In the rows, zero is written as 128.
The rows of Z fall into a few groups, which share some directions, and each row is roughly a mix of its group's hidden directions.
Z, 148 rows:
[[115 161 159 170 126  95 114 102  99 103 141]
 [122 118 138 158 154  84 124  71 132 105 130]
 [103  75 134  99 176 108 120 143 111 132 134]
 [126 149 154 128 155 104 146 122  87 182 117]
 [151 130 130 140 115 134 165 122 174  72 121]
 [145 116 132 127 132 146 169 169  86 158 100]
 [153 109 157 145 101 165 171 117  96 145 137]
 [159 129 125 155  89 181 116 117 109 153 110]
 [144 124 120 168  99 135 135 156  72 109 106]
 [141  81 111 152 103  89 152 132  89 127 118]
 [157 146 148 110 158 170 112  95 118 159 103]
 [155  93 127 183 125  88 143 140 114 118 110]
 [168 105 115 148 127 117 155 161 142 139  77]
 [169 140 121 167 129  94 165 116  94 146 123]
 [156  90 117 143 127 149 137  82 131 174 115]
 [ 98 127 110 143 143  94  96  94 158 109 164]
 [105 182 125 149 163  98 141 138 144  96 130]
 [ 71 130 147 108 138 122  76 118 134 118 149]
 [114 107 124 112 145 145  67  91 158 133 140]
 [ 87 137 150  62 135 139 118 138 149 113 125]
 [143 137 154 148 159  92 150 134 160  86 103]
 [104 107 105 140  89 151  92 165  94 134 132]
 [111 137 122 117 155  96 119  66 136 131 164]
 [107 129 122 126 133  93  83 105 183 116 140]
 [ 95 133 135 120 128 106  98 177 105  89 106]
 [ 77 108 115 117 114 103  90 139 162 102 141]
 [143 135 143 104 108 146 106 114 124 190 162]
 [109 117 110 196  94 124 131 141 155 138 123]
 [ 89  92 150 127 131  96  95 131  88 110 142]
 [ 85 153 137 131 154  98 139 161 101 101 100]
 [109 134 167 156 116 141 128  86 101 104 166]
 [130  98 132 137 108 109 147 175  79 127  99]
 [ 81 105 141 121 128  99  93 155  92 105 129]
 [158 104  96 191 132 105 131 139 119 112 120]
 [114 102 157  64 147 142 122 147 104 118 116]
 [144 124 104 188 110 115  84 126 104 117 133]
 [ 79 147 133  90 116 122 111  97 169 113 124]
 [113 173 142 104 142 136 119 110 167 150 172]
 [ 84 169 142 100 132 117  76 141 131 124 132]
 [120 150 126  78 174 125 130 121 170 102 126]
 [171 109 140 154 127 126 177 132 107 141  89]
 [152 136 112 197 121 101 136 103 136 110 126]
 [130  87 100 181 121 108 102 116 100 114 125]
 [135 141 162 138 117 128 184 166 102 114 107]
 [ 89 173 140 116 137 117 104 160 171 117 132]
 [159 177  93 122 114 142 132 150 101 158 148]
 [119 117 125  80 147 155 117 116 132 186 144]
 [102 138 158 168 141 124 129 107 147  70 127]
 [102 175 136 100 122 139  96 152 169 107 131]
 [141 190 155 114 148 101 164 119 135 135 127]
 [164  79 151 126 144 132 176 145 121 108 124]
 [150 110 111 143 133 132 149 183 104 133  81]
 [ 94 164 143 136 125 121  98 120 172  89 149]
 [118  78 138 163 139  85 139 127 142  92 137]
 [139 150 115 124 133 160 130  77 167 155 158]
 [157 135 143 153 152 153 124 131  61 116 135]
 [138 120 178 100 179 117 137 101 140 148 133]
 [163 127  85 148 100 135 120 150  77 117 127]
 [157  80 160 148 154 104 143 145 115  98 112]
 [142  91  83 111 102 150 102 118 152 138 161]
 [192 121 142 130 130 132 174 117 134 155 113]
 [ 96 130 124 103 155 126 123 189 162 140 115]
 [133 142  96 149  93 134 113 177  85 127 138]
 [120 128 109 188  91  96 119 135 135  97 130]
 [128 100 151 167 132  89 171 152 120 141 105]
 [ 93 114 155 116 144  84 139 166  96 142 145]
 [ 87 106 152 148 154  79 125 158 136 109 119]
 [ 92 160 105 142  89 123 106 157 156 132 159]
 [130  97 113  94 130 141 120  93 152 180 151]
 [ 93 164 137 127 146 100 101 108 169 102 146]
 [ 91 149 174 117 129  90 126 149 104 104 106]
 [101 140 137 122 136 105 150 186  91 102 118]
 [173 163 107 135 105 150 174 138 114 130 108]
 [151 113 149 177 165 134 115 163 150 107 113]
 [151  84 105 138 140 107 145  79 159 139 136]
 [107 134 162 163 166  76 122 114 119 116 117]
 [ 99 167 163  90 136 142 132  95 154 107 123]
 [146 111 115  91  92 167 126 148 129 172 144]
 [ 87 147 107 119  89 114  95 105 121  89 117]
 [150 100 150 152 132  79 148 101 112  91 121]
 [148 104 149  87 151 134 142 108 139 183 142]
 [ 71 164 151 137 147 124  97 133 147 101 132]
 [159 127 136 100 128 162 150  76 134 156 152]
 [ 97  90 107 159 113 113 124 166  93 103 119]
 [ 87 185 165 134 144 118 128 147 146 114 135]
 [157 129 172 160 141 106 151 103 107 167 123]
 [177 113 140 148 128 107 171 153 126 151  96]
 [149 108 129 153 154 154 162 116 112 121  71]
 [161  91 131 192 146 119 141 124 110 121 119]
 [175  98 137 133 151 123 164  97 130 161 108]
 [145  89  97 158  93 136 106 113 118 166 147]
 [156 177 164 102 144 120 166 120 151 121 135]
 [ 98 144 162 153 155 105 153  93 153 126 157]
 [149 138 139 151 149 102 188 128 102 137  98]
 [157 102 125 168 122 119 152  79 129 159 149]
 [123  69 144 159 143 107 135  82 131 131 128]
 [163 103  88 107 101 154 135 145 108 166 139]
 [109 122 104  98 133 127  95 122 194 121 142]
 [ 98 169 120 105  68 131 118 107 130 145 132]
 [172  95 107 141 135 150 128  83 130 165 123]
 [186 136 106 166 165 127 140 119 105 135 137]
 [142 177 152  98 101 142 143 159  93 125 137]
 [ 90 142 149  72 143 144 102  96 134 126 140]
 [120  85 144 109 120 162 151 112 123 173 160]
 [137 120  90 138 131 139 131 191 102 117  97]
 [ 96 146 148  91 144 139  99 159  89 155 129]
 [ 80 143 128 100 139 108  86 114 139  91 146]
 [107 129  83 141  99  97 118 156 174 116 129]
 [154 116  69 166 109 115 120 112 105 146 117]
 [134 145  90 127 114 177  96 109 141 159 155]
 [ 93 161 145 107 122 133  93 180 107 137 122]
 [ 88 155 158 125  89 118 117  85 140 102 127]
 [110 139 169 141 100 148 119  88 123 118 176]
 [ 86 131 143 103  95 117 116 174 127 124 166]
 [125  66 126 122 148 154  90 109 118 154 124]
 [154  65 118 131 110 152 128 115  89 135 117]
 [156 112  97 166  99 133 155 128 118 178 126]
 [135 103  98 183 107 124 129 176 116 131 123]
 [153 117 125 182 167 110 126  91 130 102 129]
 [ 84  96 100 154 121  82 109 143 123 115 143]
 [138  79 144 153 143 100 131 174 107 117 107]
 [124 181 158 104 150 125  98 117 158 100 140]
 [136 159 151 121 168  97 170 115 150 100 114]
 [176  93 127 135 137 121 154 130 140 183 129]
 [120  88 119 147 186 118 111 107 159 112 128]
 [105 166 137 159 127  98 138 161 104  90 107]
 [ 71 112 104 136 133 118  96 106 145 131 166]
 [142 116  89 187 104 113 131 159 117 115 114]
 [130 133 110 196 117 123 130  83 140 118 143]
 [ 90 102 118 128 104  86 103 134  81 115 133]
 [172 110 135 149 116 140 191 121 114 137 111]
 [ 96 111 144 157 173 104 123 112 129  98  91]
 [150 134 132 171 132 109 173  85 158 126 128]
 [137 139 119 191 100 151 141  90 115 138 140]
 [108 113 149 103 158 144 101 178 125  90 119]
 [131 166 121 140 133 116 110 161 143  73  95]
 [131 124 101 189  88 117 140 139 122 112  98]
 [149 125 146  90 179 128 132  86 145 150 144]
 [ 98 155 144 146 160  86 125  99 163 109 140]
 [117 175 144 149 139 112 139 113 176  91 135]
 [126 153 111 163 139 113 134 154 174  83 112]
 [ 91 118 155 131 159  91 157 157 113 100 109]
 [169 111 166 101 127 139 171 128 101 152 114]
 [116 182 138 130 148 110 144 144 181 111 116]
 [153  89 147 114 131 101 156  84 149 151 108]
 [162 124 106  91 115 169 133 167 112 154 113]
 [103 130 105  90 119 162  95 174 106 133 138]
 [121 138 160 133 155  95 175 143  91 147 108]]

Each list below has two rows that fit no group; the rest each fit one group, if only roughly. Name those rows in the order they come.
  q890: [105  96  88 121 109 117  94 139 167  95 124]
  q685: [116 131 128 157 162  95 138 125 190 110 123]
  q506: [102 138  94 143 114 119 114 171 147  79 109]
  q78: [135 127  96 174  77 100 117 115 108 115 119]
  q700: [187 133 122 104 119 143 176 122 121 123 101]
  q727: [161  94 144 151 122 143 146  91 103 169 144]
  q2: [ 84 167 151  92 134 118 145 167 111 133 121]
  q232: [ 96 123 143 106 133 101 128 178 113  88 100]
  q624: [151 103 143 166 155 106 172 107 160 115 125]
  q18: [ 72 158 152 104 155 109 102 126 149 120 136]
  q88: [121 130 132 168 173  89 116 157 133  92 120]
  q757: [164 117 140 137 132 124 143  66 111 168 122]
 : q890; q88
  q698: [108 189 169 114 140 142 109 125 122 135 156]
  q804: [110 145 101 152 151  92 104 147 175 103 125]
  q627: [119 153 120  86 116 151 126 114 173 146 171]
  q640: [148 130  97 159 119 136 155 186 122 110 103]
  q902: [115 107 134  99 105 143  89 115 103 166 167]
  q387: [120  86  95 175 130  96 103 150 125 112 132]
  q797: [163 151 158 103 141 138 154  92 127 171 142]
  q563: [158  83 131 116 126 156 124  71 127 148 137]
  q923: [112 162 104 141  80 128 131 177 124 103 117]
  q644: [107 186 128  88 123 132 113 158 106 148 139]
  q717: [160  85 130 167 149 128 136 130  83 130 102]
 : q698; q563
  q899: [131 119 128 148 174  98 125 110 152  73 114]
  q711: [ 95 174 121 102 142  95 133 163 154 105 123]
  q162: [104 152 144  68 124 140 131 173 143 113 131]
  q289: [134 106 127 161 104 108 162 149  83 104 102]
  q802: [152 111 160  71 140 129 161 119 129 158 110]
  q884: [101 145  92 157 122 121  99 173 148 103 149]
  q259: [138 108 114 161  70 140 171 143 114 139 128]
  q249: [ 85 136 154 108 126 152  86 138 115 140 171]
  q61: [159  86 141 118 134 128 149 126  95 182 138]
  q369: [117 104  85 176 118 106 120 153 147 100 111]
  q796: [ 76  97 149  99 144 121 102 136 156 102 140]
  q947: [ 98 160 129 104 155  91 149 174 143 117 129]
  q328: [170  89 113 109 107 139 132 129 115 179 110]
 : q711; q947
